In the data rows, zero lies at 4.5, halfway between 4 and 5.
Some points, one per row:
[6 5 3 4 5 4 2 2 5 8 6 5 5 6 6 4 3 3 5 6]
[6 4 3 4 5 4 2 3 6 7 6 4 5 5 4 3 2 3 6 7]
[5 3 4 5 4 3 4 7 7 5 4 5 5 4 3 3 5 6 6 4]
[3 5 5 3 4 8 9 6 3 3 4 3 2 3 4 7 7 5 2 3]
[5 4 3 4 5 5 3 1 2 6 8 7 6 5 6 6 5 3 2 2]
[6 4 3 4 5 5 3 1 3 6 8 7 5 5 6 6 4 2 1 3]
[3 4 5 6 6 6 5 2 1 2 3 4 3 4 6 7 8 7 5 4]
[4 6 7 7 6 5 3 2 1 2 3 3 3 5 8 9 7 5 4 4]
[4 5 4 3 6 9 9 5 2 3 4 3 2 3 5 7 7 5 3 2]
[5 3 4 5 4 3 4 7 7 4 4 5 4 3 3 4 6 7 5 3]
[4 6 6 6 6 5 3 2 2 3 3 3 3 5 7 8 7 5 4 5]
[6 4 3 4 5 3 3 6 7 5 4 5 5 3 3 3 5 7 6 3]
[5 4 4 5 5 4 3 4 6 7 6 5 5 5 5 4 2 3 4 6]
[4 3 5 5 4 3 5 7 6 4 4 5 5 4 3 4 5 6 6 4]
[7 8 6 3 3 5 4 0 1 6 9 8 5 5 6 5 3 1 2 5]
[6 4 3 5 4 3 5 8 6 4 4 5 4 2 3 5 7 7 3 2]
[4 5 4 3 6 9 9 5 2 3 4 3 2 3 4 6 7 5 3 3]
[3 4 5 4 3 5 8 7 4 3 4 4 4 3 3 5 7 6 4 2]
[3 4 5 4 3 5 7 7 4 3 4 5 4 3 3 5 6 6 4 3]
[4 3 4 5 4 3 5 7 6 4 4 4 4 3 3 4 5 6 6 4]
[6 4 3 4 5 4 2 3 6 7 6 4 5 5 4 3 2 4 6 7]
[5 3 4 5 4 3 4 6 7 5 4 5 5 4 3 3 5 6 6 4]
[4 4 4 5 8 9 7 4 3 3 3 2 2 4 6 8 6 3 2 4]
[2 4 5 4 3 6 8 7 4 3 4 4 3 2 3 6 7 6 3 2]
[5 4 4 4 5 4 3 3 4 6 7 6 5 5 6 5 4 2 2 4]
[3 4 5 5 3 4 7 7 5 3 4 5 4 3 3 5 6 6 5 3]
[7 5 3 4 5 4 2 3 7 7 6 4 5 5 4 3 2 4 6 7]
[7 7 5 3 3 5 4 1 0 3 7 9 8 6 6 6 6 4 2 2]
[4 3 5 5 3 4 7 7 4 3 4 4 3 2 4 6 7 5 2 3]
[2 4 5 4 3 5 8 7 4 3 4 4 3 2 3 6 7 6 3 2]
[4 5 4 4 6 9 8 4 3 3 4 3 3 3 5 7 7 5 3 3]
[3 5 5 3 4 7 9 6 3 2 4 4 3 3 4 6 7 6 3 2]
[3 3 5 5 3 4 6 8 6 4 4 4 4 3 3 4 6 7 5 3]
[2 2 3 6 8 7 3 0 1 2 1 1 6 9 9 8 5 5 4 2]
[6 4 3 4 5 3 3 5 7 6 4 5 5 4 3 3 4 6 6 4]
[3 3 5 5 4 3 5 7 6 5 4 4 5 4 3 3 4 5 6 6]
[4 3 4 5 4 3 4 6 7 6 4 4 5 5 4 3 3 4 6 6]
[6 8 6 4 3 4 4 2 0 0 3 7 9 8 7 6 6 5 4 3]
[5 4 4 5 5 3 3 5 7 6 4 4 5 5 4 3 3 5 6 6]
[4 3 4 5 4 3 5 7 6 4 4 5 4 3 3 4 6 7 5 3]
Then 24 other points, each followed by its number:
[3 5 5 3 5 8 8 5 2 3 4 3 2 3 5 7 7 4 2 3] 0
[4 3 4 5 4 3 5 7 6 4 4 5 4 3 3 4 6 7 5 3] 1
[5 3 4 5 5 3 3 5 7 6 4 4 5 5 3 3 3 5 6 6] 2
[6 6 4 3 4 6 4 1 1 4 7 7 5 5 6 6 5 3 2 3] 3
[4 3 4 5 4 3 3 5 7 6 5 4 5 5 4 3 3 4 6 7] 4
[4 3 5 5 4 3 5 7 6 4 4 5 5 4 3 4 5 6 5 3] 5
[4 4 5 8 9 7 5 3 2 2 1 2 4 6 7 6 4 3 4 4] 6
[7 5 3 3 5 5 2 2 4 7 7 5 5 5 6 4 2 2 3 6] 7
[1 2 4 7 8 7 3 0 0 2 2 1 3 9 9 9 7 5 5 4] 8
[7 5 3 3 5 4 2 3 6 8 6 5 5 5 4 3 2 3 6 7] 9
[3 4 5 4 3 5 8 7 4 3 4 4 4 3 3 5 6 6 5 3] 10
[5 6 1 0 2 9 9 0 0 2 0 0 9 9 9 6 6 2 0 0] 11
[7 5 3 3 5 4 2 2 6 8 7 5 5 5 5 3 2 3 5 7] 12
[7 7 4 3 5 4 2 5 8 6 4 5 4 2 2 5 8 6 2 2] 13
[7 5 3 3 5 4 2 2 5 7 6 5 5 5 5 3 2 3 5 7] 14
[3 3 5 5 3 3 5 7 6 4 4 4 5 4 3 3 4 5 6 6] 15
[4 3 4 5 4 3 4 7 7 5 4 4 5 4 3 3 5 6 6 4] 16
[6 4 3 4 5 3 3 5 7 6 5 4 5 5 4 3 3 5 6 6] 17
[4 3 4 5 4 3 4 6 7 5 4 4 5 5 4 3 3 4 6 6] 18
[5 3 4 5 4 3 4 6 7 5 4 4 5 4 3 3 4 6 6 5] 19
[6 4 3 4 5 4 3 5 7 6 5 4 5 4 3 3 4 5 6 5] 20
[3 3 5 5 3 4 6 8 6 3 4 5 4 3 3 4 6 7 5 3] 21
[4 7 7 6 4 4 4 3 2 1 2 5 7 8 8 6 5 5 4 3] 22
[4 4 5 5 4 4 4 4 5 5 4 4 5 5 5 4 3 3 5 6] 23
Which of these numbered points is nearest to each point below, looking only along the 3 directions in which the first points spread most? Its number follows each.
[4 3 5 5 4 3 5 7 6 4 4 5 4 3 3 4 5 6 5 3] > 5
[6 4 3 4 5 3 3 5 7 7 5 4 5 5 4 3 3 5 6 6] > 17
[5 4 3 4 5 4 2 2 4 7 7 6 5 5 6 5 4 2 2 3] > 7
[3 3 5 5 3 4 6 8 6 4 4 5 4 3 3 4 6 7 5 3] > 21
[2 6 8 7 3 3 4 2 0 1 7 9 8 6 6 6 4 1 1 4] > 3
[4 3 4 5 4 3 5 7 6 4 4 5 4 3 3 4 6 7 5 3] > 1
[5 3 3 5 5 3 3 5 7 6 4 4 5 5 4 3 3 5 6 6] > 2
[3 4 5 5 3 4 6 7 6 4 4 5 4 3 3 4 5 6 6 4] > 1
[1 4 6 8 7 5 3 1 1 2 1 2 5 9 9 9 6 5 4 4] > 8
[2 4 5 4 3 5 8 7 4 3 4 4 3 3 4 5 7 6 4 3] > 10
[3 4 5 5 4 4 5 5 5 4 4 4 5 5 5 4 4 4 5 6] > 23
[3 5 5 3 4 8 9 5 2 3 4 3 2 3 5 7 7 4 2 3] > 0
[6 6 7 5 2 0 1 3 6 7 4 0 1 4 5 2 1 6 9 9] > 4
[4 3 4 5 4 3 5 7 6 4 4 5 4 3 3 4 6 7 5 3] > 1
[3 4 5 5 3 5 7 7 4 3 4 5 4 3 3 5 7 6 4 3] > 10
[4 7 8 5 3 4 4 2 0 3 8 9 7 5 6 6 4 1 2 4] > 3
[1 4 7 8 6 3 2 2 1 0 2 7 9 9 7 6 6 4 1 1] > 22
[3 4 5 5 3 4 5 7 6 4 4 5 5 4 3 4 4 5 6 5] > 5
[9 9 9 9 6 6 5 3 0 0 0 1 5 8 9 7 3 0 1 4] > 11
[7 5 3 4 5 4 2 3 7 7 6 4 5 5 4 3 2 4 6 7] > 9
[5 3 4 5 4 3 4 6 7 5 4 4 5 4 3 3 4 6 6 5] > 19
[4 4 5 8 8 7 5 3 2 2 2 2 4 6 7 6 4 3 4 4] > 6
[4 3 4 5 4 3 4 5 7 6 5 4 5 5 4 3 3 4 5 6] > 20
[6 8 7 3 2 4 4 1 0 4 9 9 6 5 6 6 3 1 1 4] > 3
[1 3 6 8 8 5 2 1 2 2 1 2 6 9 9 8 6 5 4 4] > 8
[7 7 4 3 5 4 2 5 8 6 4 5 4 3 2 5 7 6 3 2] > 13
[8 6 2 3 5 3 2 6 9 7 4 5 5 2 1 3 7 8 4 1] > 16
[3 4 5 4 3 5 8 7 4 3 4 4 4 3 3 5 7 6 4 2] > 10
[2 4 6 8 7 5 2 1 2 2 1 2 5 9 9 9 6 5 5 4] > 8
[7 5 3 4 5 4 2 4 7 7 5 4 5 5 4 3 3 5 6 6] > 17
[4 5 4 4 6 9 8 4 2 3 4 4 3 3 4 6 7 5 4 3] > 0
[3 5 5 3 4 8 8 5 3 3 4 3 2 3 5 7 7 4 2 3] > 0
[6 4 3 4 5 4 2 4 7 7 5 4 5 5 4 3 3 4 6 7] > 17
[3 5 5 3 5 8 9 5 2 3 4 4 2 3 4 7 7 5 3 2] > 0
[3 5 5 4 3 4 7 7 5 4 4 4 5 5 4 3 3 4 5 6] > 5
[4 5 4 4 7 9 8 4 2 3 4 3 3 3 4 6 7 6 4 3] > 0
[3 4 5 5 3 4 6 7 5 3 4 4 4 3 3 4 5 6 5 3] > 21
[4 5 4 4 7 9 8 4 2 3 3 2 2 4 6 8 6 3 2 3] > 0
